In the rows, zero is written as 128.
Named moves (each a turn or a mirror), then the moves between two rows, first move first; the first pair answered:
Z_731:
[112 133 112 133 140 138 143 124 132 144 139]  ->  [119 119 115 130 141 155 129 121 130 136 136]
[121 148 126 116 124 101 150 133 133 118 136]  ->  [141 116 136 108 125 145 112 122 141 103 132]
[124 121 150 129 130 139 136 139 130 126 104]  ->  [121 127 150 129 128 131 142 144 127 129 103]
Z_777:
[147 103 127 116 138 164  95 119 128 119 129]  ->  [147 127 116 101 149 104 115 116 155 114 145]
[124 131 126 129 127 137 143 132 121 126 123]  ->  [121 133 129 126 131 127 145 129 126 125 122]
[136 112 120 134 119 154 118 137 129 118 132]  ->  [131 124 113 121 130 109 131 133 151 117 141]
Z_146:
[147 104 110 123 132 157  83 115 127 119 129]  ->  [140 125 119  95 139  93 127 112 160 119 137]
[128 131 134 110 116 132 125 130 124 141 128]  ->  [126 136 132 110 120 125 128 130 122 144 129]
[132 130  98 160 107 135 120 135 101 141 130]  ->  [156 100 155 118 117 146 131 117 151 116 123]
[112 134 103 104 145  95 145 133 129 133 148]  ->  [123 107 103 125 139 164 104 131 105 134 139]
Pairs:
Between the rows of a pair lie 2 to 3 moves.
[121 138 145 117 131 109 157 127 142 133 131]  ->  [138 120 150 107 133 126 132 116 154 121 130] : Z_731 Z_777
[115 136 130 142 126 128 150 136 122 132 119]  ->  [136 118 135 119 137 133 122 118 149 116 128] : Z_731 Z_777 Z_731
[134 134 137  96 143  89 147 120 156 120 137]  ->  [140 120  89 134 133 148  85 123 108 127 137] : Z_146 Z_777 Z_731
[105 127 153 108 110 139 169 145 101 134  97]  ->  [113 118 165  99 112 146 161 139 115 126  99] : Z_777 Z_146 Z_146
[123 136 155 135 155  93 134 115 133 118 129]  ->  [115 135 142 161 143 129 118 129  98 131 122] : Z_777 Z_146 Z_146
[102 150 136 119 118  57 174 138 143 126 110]  ->  [ 92 142 130 166  96 125 156 155  81 145  92] : Z_777 Z_146 Z_146
[126 139  95 135 117  93 116 120  95 143 163]  ->  [134 110 141 143 103 167 105 122  85 139 138] : Z_146 Z_731 Z_146
[107 157 123 139 119  89 176 143 109 143 126]  ->  [163  99 142 103 133 145  93 106 155 101 129] : Z_146 Z_777 Z_731
[ 86 154 157 126 122 128 160 131 104 131 119]  ->  [124 126 160  92 141 134 113 105 151 100 131] : Z_731 Z_777 Z_731
[138 124  99 143 124 153  77 115 110 134 129]  ->  [115 146  92 158 117 133 111 128  89 145 132] : Z_731 Z_777
[115 137 114 149 121 133 135 140  90 148 125]  ->  [113 135 158 125 122 118 167 139 122 139 115] : Z_146 Z_731
[147 122 104 142 149 115 103 131 130 118 149]  ->  [151 109 140 121 149 122 122 128 153 108 140] : Z_731 Z_777 Z_146
[106 141 119 144 130 116 148 138 108 137 130]  ->  [120 136 136 114 141  98 149 125 142 121 133] : Z_146 Z_777
[115 166 103 121 123 113 140 136 148 112 160]  ->  [127 131 140 124 111 182 120 131 142 101 142] : Z_146 Z_731 Z_146
[105 108 126 151 126 106 178 122  98 149 160]  ->  [143  79 128 113 145 116 131  91 148 118 171] : Z_731 Z_777 Z_731
[117 150 102 139 138 104 118 110 140 143 135]  ->  [111 140 119 160 125 143 121 123 116 152 120] : Z_146 Z_731 Z_777
[139 102 157 114 135 131 112 123 135 114 129]  ->  [132 108 130 136 129 145  99 130 103 124 129] : Z_146 Z_146
[127 142 130 107 150 105 135 137 166 132 140]  ->  [102 153 132 133 132 124 155 155 125 152 128] : Z_777 Z_731
[151  96 128 141 119 186  98 126 114 119 117]  ->  [160 109 112 101 145 111 104 115 165 101 139] : Z_777 Z_731
[136 111 180 118 126 146 144 129 145 122 111]  ->  [109 135 135 160 111 143 142 142  95 148 113] : Z_146 Z_777
[132 112 110 125 132 161  86 111 139 110 108]  ->  [132 126 117 103 142 113 113 108 170 104 115] : Z_146 Z_731
[119 130  93 142 127 142  95 126 126 123 144]  ->  [130 121 124 108 139 118 114 114 169 108 147] : Z_731 Z_146 Z_777
[105 141 151 149 128 155 136 128  88 139 109]  ->  [132 138 143  99 154  94 121 102 157 112 136] : Z_777 Z_731 Z_777
[139 103 166  92 135 125 130 122 150 117 131]  ->  [127 125 146  96 134  85 149 128 147 124 139] : Z_146 Z_146 Z_146
[107 104 138 171 115 180 137 154  72 141 103]  ->  [135  94 179  92 142 102 170 130 170 107 115] : Z_777 Z_146 Z_146
[130 119 182  97 131 103 165 129 173 109 118]  ->  [140  91 162 135 117 194 104 128 120 114 109] : Z_731 Z_146 Z_146
[110 122 141 109 126 105 124 101 153 120 142]  ->  [ 91 124 150 143 107 140 136 120 107 137 126] : Z_777 Z_731 Z_777
[166 145  94 114 128 109  85 100 144 109 151]  ->  [164 120 124 136 115 178  78 109 113 114 130] : Z_777 Z_731 Z_146
[142 110  79 118 123 159  80 113 144 120 126]  ->  [122 141 100  97 132  81 148 114 173 122 128] : Z_146 Z_777 Z_146
[132 121 120 147 124 162  96 133 117 124 136]  ->  [138 111 152 134 121 166 116 132 133 117 125] : Z_731 Z_146
[124 126 182 118 122 125 179 127 142 127 115]  ->  [105 135 166 142 114 140 179 137 110 137 113] : Z_146 Z_146 Z_731
[137 121  84 132 126 141 100 130 114 125 132]  ->  [148  98 127 111 130 159 109 123 139 114 123] : Z_731 Z_146
[127 139 116 143 117 136 122 124 110 129 136]  ->  [130 129 147 132 115 144 138 127 124 127 124] : Z_146 Z_731 Z_777
[154 108 155 104 128 153 100 128 156 122 138]  ->  [123 120 157 143 110 175 128 148 106 142 122] : Z_731 Z_777
[134  88 144  88 123 155  97 101 143 103 119]  ->  [100 117 104 143 108 169 103 128  76 136 115] : Z_731 Z_146
[148 105 164  93 140 122 121 117 148 120 146]  ->  [111 145 126 134 127  93 150 143  98 150 147] : Z_146 Z_146 Z_731
[141  96 153 109 133 123 122 110 164  99 134]  ->  [127  96 161 141 119 175 130 125 118 115 115] : Z_731 Z_777
[104 147 104 117 150  74 131 134 135 136 131]  ->  [ 98 148  84 139 142 107 109 141 106 145 131] : Z_146 Z_146 Z_146
[108 134 161 114 116 128 183 117 139 120 109]  ->  [ 95 155 117 134 119 102 179 124 116 134 120] : Z_731 Z_146
[117 129 165 120 125 107 170 141 137 125 117]  ->  [104 147 119 146 119  99 156 149 103 139 128] : Z_146 Z_777
[130 135 151  97 143  96 151 118 161 113 132]  ->  [115 143  98 161 121 143 111 133  87 141 130] : Z_731 Z_146 Z_777
[139 122 111 115 134  91 136 125 144 125 141]  ->  [136 118 139 112 132  99 151 124 151 123 135] : Z_777 Z_146
[106 150  82 152 129  80 136 128  98 130 150]  ->  [124 129 142 105 139  72 155 111 158 102 145] : Z_146 Z_146
[141 108 155 105 132 128 129 140 172 102 122]  ->  [117 136 148 117 131  96 164 151 156 119 122] : Z_777 Z_731
[148 113 132 109 140 151 100 121 154 117 142]  ->  [103 152 108 146 125 124 142 151 103 150 142] : Z_146 Z_777 Z_731
[124 121 160 119 131 130 143 145 145 127 115]  ->  [117 131 144 124 131 111 154 146 140 132 123] : Z_146 Z_146 Z_146
[123 126 136 139 114 152 126 142 106 123 119]  ->  [145 117 137 117 127 146 105 128 138 106 129] : Z_777 Z_731
[146 131 137 102 139 112 138 115 161 113 131]  ->  [122 129 147 145 117 160 153 138 109 132 115] : Z_777 Z_731 Z_777
[134 117 163 113 130 124 148 119 150 114 117]  ->  [129 114 141 142 122 164 120 126 109 129 115] : Z_777 Z_146 Z_146
[141 103 144 120 115 178  92 123 120 124 117]  ->  [114 145 153 103 122  89 172 132 140 132 122] : Z_146 Z_777 Z_146
